The rows of R fall into 4 groups, and each row is roughly a mix of its group's hidden directions.
R (108 x 10):
[[-18  17  -2  13   3 -20  -5  -4   0   7]
 [ 13   1   3 -11  15  21   0  17  -6   2]
 [ -9  14  -7  -6   1 -17   2 -14   5  20]
 [  9   8  12 -17  -9   4  18 -11   8   8]
 [-16  15  -1  -1   8  -3  13   9 -17  14]
 [ -1 -13  30  -4   7  -4   5  -7   1  -8]
 [ 21 -11   0  -7 -21   0   9  -9   5  -5]
 [-16   3  23   3  -1  13   5   8  -1 -14]
 [  1  -6  -2  -7 -13  -7   9 -13 -14  23]
 [ 17   3   0 -15   8  23   3   9  -3   8]
 [-21  -1   4  -5  19 -10   5  10  -7 -13]
 [  0   0  13   2  -2 -29  10   0   4  12]
 [ 11   7  -9  -4  -1  -3   5 -23   9  19]
 [-14 -19  -8   2 -22   3   0  -3 -11  -6]
 [  4   9   7  -3  -2  -3  12  25  11  15]
 [  7   1 -18   4 -18  -7   8   9 -10  16]
 [ -1   6  -7   1  13  18 -13   4  11 -20]
 [-21  -6  -6 -10  -9   9   9  -5   2  20]
 [ -5   6 -13  18 -15   0 -10   0 -13 -15]
 [  8   5 -12   3  -9  25  -8   9 -14  -1]
 [  4  17  -7   8  25   5 -12   1   7  -2]
 [ 32   7   2   0  -6   0  -3  -9   8   1]
 [ -1  12   6   2 -11 -12   8 -10   8 -25]
 [ 10  13   6  -7   1  23  11   1  12 -11]
 [ -7   2 -12   6   1 -16  -4  -6 -20  19]
 [  2 -22  11  -3 -16  -6   8 -14  -7  -9]
 [ 18 -12  -5   5  -3 -24   2   0  -4  11]
 [ 17  12  18  -3  11 -10   8  -7  12  -5]
 [ -6  12  14 -16   6  -2  10   0  22   2]
 [  9  13   6  -4   3  24   6   5   2 -18]
 [ 12  -3   6 -11  -6 -11  17   4 -20 -11]
 [  4 -17   1   2  -4  -7 -13 -10  25   2]
 [-11  -6  16   5  -7 -14   6 -12 -16  12]
 [ 17   3  12 -14  13 -12   9  -7  13   2]
 [ -7  -3 -14   5   4  25  -6 -17   0  -4]
 [ -9   9   7  13 -11 -18  11  18  -1   6]
 [  0   1   8  -5  -3  24   6  16   7 -16]
 [  0   2 -11  16  11   4 -17   8   2 -19]
 [  7 -12  21 -19   3   4  10 -10   6   2]
 [ 11  11   3   7  27   2  -8  -8   8  -6]
 [  0  -1   2  20   8 -13  -7  10   7 -20]
 [  7  -6 -14 -12 -12  11   5 -11 -12  17]
 [ 29   9  -2   6  -3  11  -9   4  -4  -8]
 [  6  -2  11 -11  11 -14   6   4 -16 -18]
 [  9 -18   5 -10   3   0  -2 -23 -10   8]
 [ 10   4   5   1   6  20 -10   0   8 -23]
 [ 16 -11  -6  -3 -17  -7  13   5 -10  16]
 [ 27 -22  -4  -8   3   0   0  -3  -1  -1]
 [ -4  13  -3   7  -6  29   1  11   1  -3]
 [  3 -12 -12  15 -10   1 -24  -8   2   3]
 [  2   6 -13   1  -1 -12   4 -15 -13  22]
 [ 16   6  17 -16   0  -1  14  -9   7  11]
 [-19 -13  -1   5 -13   3   0  -4   8  21]
 [  7  10   5  12  18 -15  -9   2   6 -16]
 [ 15  13   9   2  25  -3  -2   3  10   5]
 [  1  -3   6  -1  22  -8 -14 -15  10 -11]
 [ -9 -15 -12  -2  -4  10 -10 -19 -15  -3]
 [ 15  -9  16  -3   0  -9  11  17  13  -7]
 [ 14 -12 -12   8 -12 -13   2   2 -16  12]
 [ 17  -4  -7   5 -16  19  -9  -7   7 -10]
 [ 23 -15   6  -3   3 -19   6   4   7   2]
 [ -2   1   5 -17  23   9   7  15  -6  -3]
 [ -3   6   6 -12  23  -9   7   8  -6 -17]
 [  9  -1  12   4  22  -4  -6  16  -2 -14]
 [  5   7  -6  10   2  24 -17  -4   9  -8]
 [  2 -22   0   2  -1 -24 -14  -6   1  -2]
 [ -5  -2  -8  -8  -1  -8 -13 -22 -18  -8]
 [ -1   2   3 -12  -5 -27  -7   3 -17   2]
 [-15   1  -2   8  10 -10 -10  11 -24  -1]
 [-11  -4   4  10  15   0  -8  19 -11 -16]
 [ 22 -17   8  -8   9   1   1   5  10 -12]
 [-11  -6  -9  16   5  -3 -26   1  -6   3]
 [ -4 -20   3  14 -12   2   4  -6   3 -20]
 [  8  22  -1  -7   9  15  13 -11   8   6]
 [  8   6 -11  -6  -4  27  -2  10 -13   2]
 [-12  17  -2 -10  -3  22   5   9  11  -5]
 [  7   4  -2  -4  24  -8 -18 -10 -11   3]
 [ 25   6  11 -11  13  -9   5  -4   9  -3]
 [ 12  11   0   1  -3 -22   3 -16   4 -15]
 [ -6  14   3  -7   2  15   6  16  18 -11]
 [ 33   4   5   3  -2   5  -6  -2   7   2]
 [  2 -12   9  -8   8 -26   1   1 -11 -11]
 [ 11  -1   1   4  14   4 -21  -8  -1 -21]
 [ -5  12 -14 -13   1  19  -1  -5  -3  18]
 [ -7  -2 -14  -6   6   1 -18 -16 -19   0]
 [ -3  25   1  -4  20  13   6  -4   3   3]
 [-18  -5  12   0   0   6   3  19  19  -3]
 [  3  12  -9 -16   8  17   7   8 -15  -9]
 [ -6  -1  -3 -14 -23  14  13  -9  -1   8]
 [  8 -10  11  10  10  -5   3  25   7  10]
 [  9  -3   5 -13 -14  -1  23  -4  15   7]
 [ -6 -11  -1 -13 -25   5  11 -11  -7   4]
 [ 14  12  -8  -9   6  18   0  10 -15 -11]
 [ 24   0   8 -13  11  13   3   6   6  10]
 [ -7 -26  -4  10 -11  16   3   1  -2  -1]
 [  7  -1   5  -9  20  17   0  20  -6  -1]
 [ -9 -11  18  -8   3  -8   7  16  14 -11]
 [ -6 -29   0   3 -11  -4  -4   1 -15   0]
 [ -3  -1 -14  11  -6 -15  -6 -11 -17  15]
 [ 11  -5  11   8  -3 -21  -1 -13  18   4]
 [  9   4  11 -11  -8  13  19   9   4 -15]
 [ 21 -18  11  -2  10 -11   0   2   8  -9]
 [ 26   4   1   6 -13  -5  -4 -14  11   4]
 [  6   7  14 -10 -12 -23  10  10   1   1]
 [ -8  12  -4   5  11  12  -5  -8  21  15]
 [  8   1   5   1  20 -20 -16   1 -10  -1]
 [  3  11  -8  10  26   7 -14  -5   4  -5]
 [ -4  -4  -2   8 -17  21  -4   7  19   1]]

In each list below, two rows fit none of the groups, and each other row fits one group, some only roughly. Which are they? Name them in the order they come.
  k520: [  0  12  -9   2   6   4  -3  10 -18 -24]
  k897: [  1  16  -7  -8  -7  19  -1   2 -17  15]
  k867: [ 14   0  11 -14  10 -11   7  -7   1 -20]
  k749: [-11   8   3   7   6  17  -7  20  -9 -13]
  k741: [ -9 -10 -13 -10  -8   1  -5   4 -19  18]
  k974: [ 23 -12  -2  -9   5  13   3   8  11 -12]
  k275: [  5 -11   5  23  15   7  -2   9  12 -10]
  k20: [ 11   9  13  -3  13 -23  -6  -6   1 -11]
  k516: [ 15   8   6  15   9   5  -1  10   9 -21]
  k816: [-10 -13  -2  13 -13  12 -16  14   8  -5]
  k386: [ 13 -19 -11   2  -5   7  -7 -13 -18   3]
  k546: [ 16 -24   1   3  -1   9  -4  -3 -16  -7]
  k456: [ 17  -4  -1  -1 -14  10   2   5 -15 -21]

k897 k516
  k469: [20 -7 16 -3 17  1  7 -9  7  9]
  k563: [-11   1 -14  18  -6   2 -10  -1 -21   5]
  k631: [  2   9 -21   5 -22  -5   0 -10   0  10]
  k607: [-13   5   8   4 -16  16   9  17  -6  -6]
  k668: [ -7  14  -6  -9  21 -14   6   6 -11   5]
  k398: [  7  14  -8 -18  -7  -6  14 -19   0  -3]
  k112: [  6  -3  10   3 -12  -7  17  25   1  -4]
  k979: [ 3 24  1 -9 -4  3 11 10 17  9]
  k968: [  9  -3 -13  -9   9 -10  -7 -23   1  13]
  k155: [  2 -13  10  -1  10  -8 -17   1  14 -19]

k631 k668
  k48: [ -8  17   1   1  15  -1  -5   5  23 -12]
  k755: [ -8 -21  -2  -2 -15   3   2  10 -15  14]
  k672: [ 7 18  0  0 25 11  6 10 -2 -2]
  k96: [ 17  10  -6   2  -3  25  -4  -9   3 -10]
  k192: [  5 -10  13 -13  -1  25   8   1   3 -10]
  k115: [ -8 -23  -6   5   4  -4 -15   1 -19  -1]
  k418: [-15   3  -8  11   2   0  -7  11 -17 -21]
  k284: [ 14  -2  -5  16   9 -20  -9 -10   7  -8]
  k168: [  5   5   0  13   8  -9  -8   9 -11 -25]
  k977: [ 10   9  -8   6  -1  24  -9 -12  13  -3]
  k27: [-11   4  10  15   3 -28   0  -2  -2   6]

k672 k284
  k246: [ -3  -2  -2  10 -21  -9   9   7 -15  16]
  k736: [27 16 -6 -7 -4  3  1 -8 -3 -9]
  k394: [ -3   2  -8   5  16   4 -11  21  -4  18]
  k660: [ -9  -7  -2  11  -3  17  -8  -5 -25  -3]
  k779: [ -8  -3  -1  -7  19  22  -8  -9   4 -11]
  k927: [-7 18 -7 -1 11 -1 11 -6 -6 23]
  k317: [ 19  -7  -3   3   9 -12  -5 -13  17  13]
  k396: [  7  -4  12 -11 -16   0  21   9   0  12]
  k383: [-18   1  -8  -3 -18 -10   8 -18   5   5]
  k352: [  3 -11   2  -3   5  26  -8  -3  -4 -18]
  k549: [  7   3  16   8  -5 -15   9   1  10 -22]
  k384: [ 14 -16  14  -5  -6 -17  12  -1  -4  10]
  k693: [ 14  10   8 -12  11   7  11   0 -10 -19]

k779 k317
  k154: [-13  12  18   5   1   2   7  18  11 -11]
  k552: [  7  -6  16  -2  -9 -11  15  20   8   7]
  k326: [ -8  -2  -1  -3 -24   8  15 -12   4 -13]
  k776: [  3 -14   4   4  -1  -5 -15   7 -14 -23]
  k878: [-12 -17  -7  14  -7  -2  -6  21  -6  -1]
  k53: [-20  17  11  10   5   0   2   1 -13 -12]
  k510: [  7  -2   5   3  11   3 -15   5 -13 -26]
  k754: [-12 -13   2   6 -24  -7  10   4   0 -13]
  k97: [ -8   7  -8 -18  -9  -6  16 -18   3   7]
  k493: [ -5   5 -15   1  12  -6 -17  16 -13  10]
  k995: [-10   7 -11  -5 -18  21  11  -5   7   2]
  k939: [ 20  -1  11  10  10 -22  -2   1   2   3]
  k395: [-11  10 -19  -8 -17   8   7 -12  -9   1]

k53 k939
  k83: [-12   9   9   5  -6  15   6  21   4 -14]
  k739: [  1   7 -15  13   1 -25  -6  -2  -1  11]
  k873: [  2   4   8 -10  14 -24  10  -9   5 -11]
  k114: [ 16   2  -8   4 -14  -1  13  10  -5  22]
  k686: [-14  24 -15   5   7  -7  -5   2  12   0]
  k814: [ -3   8   2  17  -5   1   9  13  19 -16]
  k950: [-23   4   3  -3  -1 -21  14   7  -7   3]
  k586: [ -7   8  10  -4  20   5  -3  12 -13 -17]
  k738: [ 28  15  -4  -2  -9   1   1  -8  -1 -10]
  k560: [-12  -8  -2   5 -26   0  11   1   3 -15]

k114 k950
  k929: [ 19   4   0   3 -10  14  15 -19   3   1]
  k912: [-19 -12   6 -10  12   6   5  13   3  16]
  k719: [-12   2 -12   2 -17  15   6  16   7  10]
  k899: [ -4  10  -5 -25  -1  -1  18 -12   2   7]
  k557: [  2 -22  10  -1 -16   9  15  -9   3  -3]
  k870: [ 16   1   6  18  -6 -17 -11  -6   5 -13]
  k774: [  7   2   3   1  -5  23  -5  -4  22 -12]
  k728: [ -7  22  17  -5   2   5  12   2   0 -16]
  k40: [  5 -21   0  -4 -11 -24   2  -5   7   5]
  k994: [-10 -11 -10  -9  -4   3  -7   8 -18  20]
  k849: [-12  13 -10 -14 -23  -4   7   4  -6   3]

k929 k728
  k190: [  8   8 -10 -15   4   9   2 -27  -3   0]
  k355: [-20   0  -5  14   0   4 -11  16 -14   5]
  k466: [  8   3  -7 -17   2  -8   8 -18 -15  13]
  k212: [  9  -3 -23  18  -3  -8 -12   4 -11   1]
  k210: [ 20  -4   5 -11   9 -13  -1 -14  -5 -15]
  k130: [ 15  -2 -10 -22  -9   7  11   1   8  13]
  k840: [ 11  -6  14 -21   4   6  12   2  17  -4]
  k113: [-18   4  14  -7  10  -6  16  16   3   0]
  k973: [ 17 -23  10   1   9   5  -4  -2  -6 -14]
  k425: [ 7 20 -6  5 10 23 -7 -7 -3 -5]
  k46: [-11  12 -17  15   4  16  -6   0   7 -12]

k190 k466
  k623: [ -4   1 -15   5 -10  11  -8 -21  10  14]
  k944: [ -7   0   2 -23   5  -3  16 -10   9  14]
  k730: [ 23 -16  -7   5   9 -11 -10   2   4  -9]
  k651: [ 13  13  10 -12  16 -14  -5  -6  -6  12]
  k160: [ 10   5  -1  -1   8   6  -8   1 -23 -21]
  k282: [ -9  12  -4   8  -8 -24   5  -1  -4  17]
  k732: [-22   6  -4  -8   7 -16  10  -4  -8 -14]
  k163: [  3  16  10 -18 -14  -9  13  -5   8   6]
  k608: [  5 -20  -6  -1  -9  13 -18 -14  -7   1]
  k619: [ -3 -16  -5 -16  -5   6  -2   1 -16  20]
  k864: [ 12   9  11 -19   6 -15   0 -14  -7   7]
  k573: [  6   1  12  -2 -13   7  20 -10  18 -10]
  k627: [  8   0  -2   4  -4 -30   7   3   2  15]

k623 k608
  k654: [ -8  -1   6   9   9   4  -4  14  21 -18]
  k667: [ -5  12 -10  -3 -16  -7  11   2  -7  22]
  k571: [  6   9   0 -21   6  10   5   3  23  -3]
  k31: [  0 -29   1   7   6  12  -6 -10  -6  -1]
  k250: [-19  14 -12  -1   2   7  -7  10  15  13]
  k232: [  5 -17   5  11   9  -7  -9 -18  -7 -16]
  k38: [ 15 -15 -12   1   8 -14 -10 -16  -6   5]
  k393: [  9 -10  -8   8 -20  14  -7  -8  15   4]
  k691: [  4  -9  12  -3  -9 -27  -4  -6 -11  -7]
  k319: [  7   0  10 -17  -3   2   6 -26  -7   8]
  k630: [ -9  26  -8  -1 -10   6   4   1  10 -14]
  k401: [ 11  -1  -7   9  14 -23 -10   3  12  -5]
  k636: [ 15   5  15 -15  10 -18   0  -4  -6  10]
  k886: [ 18  -6  -4   4  15  -2  -8   6  16 -17]

k654 k250
  k935: [  5 -10 -10  -4 -22   5  20  -8   6  -1]
  k473: [  9   6   2  -7  22 -14 -15  -1 -11   9]
  k513: [-12 -16  -7  10 -18  -5  -9   7   2  15]
  k997: [  1  14  11 -14  -7  -2  23  -1   1  13]
  k42: [ 14   0 -11   0   2  20  -6  13   4 -18]
  k598: [  0   8   5 -22  14 -12  16  -8   4  -4]
  k361: [ -6 -11  -2  24 -16   5 -15   4   1   7]
  k226: [  7 -10  12  -4  -3   3  -4  10   5 -28]
  k148: [ -9  -4  23   4  11 -13  -4 -18   1  -2]
  k697: [-10 -10  15 -10  11 -20   9   9   8  -5]
  k584: [ -8 -21   3   3 -19  -7   7  15  -4   1]
  k811: [-15  -9 -11  10 -15  11   1  20   0   2]
  k795: [ 13  -6  -2   5 -13  21  -6   3   2  19]
  k988: [-3  0 -1 17  3 -2  1 29 11  0]
  k497: [  9   4   4  -7  20 -13 -12   7 -10  16]

k935 k997
  k301: [ 13   4   4 -18   5  -8  13 -16  13   7]
  k842: [ 20  -6  -7 -20   0  -3   8  -5  11  13]
  k963: [ -1   7   7  -3 -20  -6  16  17  12   5]
  k539: [-11  19  -5   4 -16  -5   3   4   8 -19]
  k467: [ 18   4  17  -7  14  -8   3 -17   4  -3]
  k843: [-18   1 -10   6 -23  -4   3   9  -2 -13]
  k928: [ 11  -6 -23  -3   8   9 -15 -14  -4   0]
  k332: [ -3   8  -3 -27  10  11  15   0  -2   6]
  k389: [  2   2 -15  14  -7  11 -13  13  16   7]
  k508: [ -9  -2  -1  13 -13 -13  -2   3   3 -26]
  k22: [-18   6   0  -2 -13  23   9  -8  -4  -7]
  k244: [ -9 -15  -7   8 -18  -5  -7   2  14  16]

k389 k22
  k821: [ -4  14 -13   5 -15 -13   9  10  -2  16]
  k500: [-13  12  11 -19   5   5   5 -14  12   7]
  k727: [ 19  10   3 -11  -8  12  20  -4  -1  -4]
  k328: [-16 -11  12   2 -14 -14  -2   3  15 -10]
  k858: [  1 -10   1   5 -24 -16   0 -12   9  10]
  k30: [  2 -20   6  -6  -9 -14  -3 -12 -19  -4]
  k809: [ -5   0  -2 -13 -11   9   7   9  -3  27]
  k499: [  7  -5   9 -13  18  12  -8 -10  13 -12]
  k322: [ -3  -4   9  -7   3 -12   8  16 -23 -10]
  k965: [ -6 -13 -12  13  13  15 -11  12  -4   8]

k328 k858
  k98: [ 5 21 -5  5 15 18 -9 -7 -6 -6]
  k936: [ 18 -26   9  -4   0   2   1  -6 -11  -2]
  k616: [ 10  -3  21 -18  12   9   7   8  -2  -5]
  k103: [  1   4 -19 -12  10  12 -15 -17   2   0]
  k700: [ 13   7   0 -24   3   8  13 -10   5  11]
  k47: [  6  -2   7 -11  -5   0  11  -9  28   6]
  k430: [ -9  -4  11  22  -4  -2  -1   6 -19 -13]
  k230: [ -2 -13  23  -2  -4 -16   2  -9  -1 -15]
  k665: [  5   1 -16  13 -18  12  -9  -4 -15   6]
  k385: [ 15  -7  18 -11   8 -10   5   5  -4  19]
  k9: [ -3  -2   9   1 -21 -10  16  19   7  -2]

k616 k230
  k261: [-13   2  -7   6   0  -8   1  -6   6  30]
  k438: [-14   2  -4  11   8  -7  -6  10 -13 -22]
  k611: [  3   9  11 -11  22  -4   4  -9  18  -4]
  k983: [ -3  -9   1   5   8  21 -14  -7  -9 -17]
  k507: [ -3  15 -10  10  22   2 -13  13   7   0]
  k424: [ -9 -24   2   5 -18 -14  -9  -1  -4   0]
  k825: [ 11 -16  10  -3  -8   2  -6   3   9 -24]
  k39: [ 11 -18   5  10 -13  -5   7  17 -13  -1]
  k117: [-13  10   5  -5  20 -12   4   8 -18   1]
  k812: [ -8  19  -3   2  26   0  -6  -3 -10   5]
  k489: [14  4 12 12 22 -6 -2  8 13 -4]
  k68: [-11   4  -2  -2 -21   9  12   1 -15  15]
  k419: [-23  13   9  14   8   0  -8  -1  -1 -13]
  k679: [ -9  -7  -4 -14 -18  -9   0   8 -16  15]
  k213: [-4 -8 -9 11  5 29 -5  7 -1 -9]

k424 k213
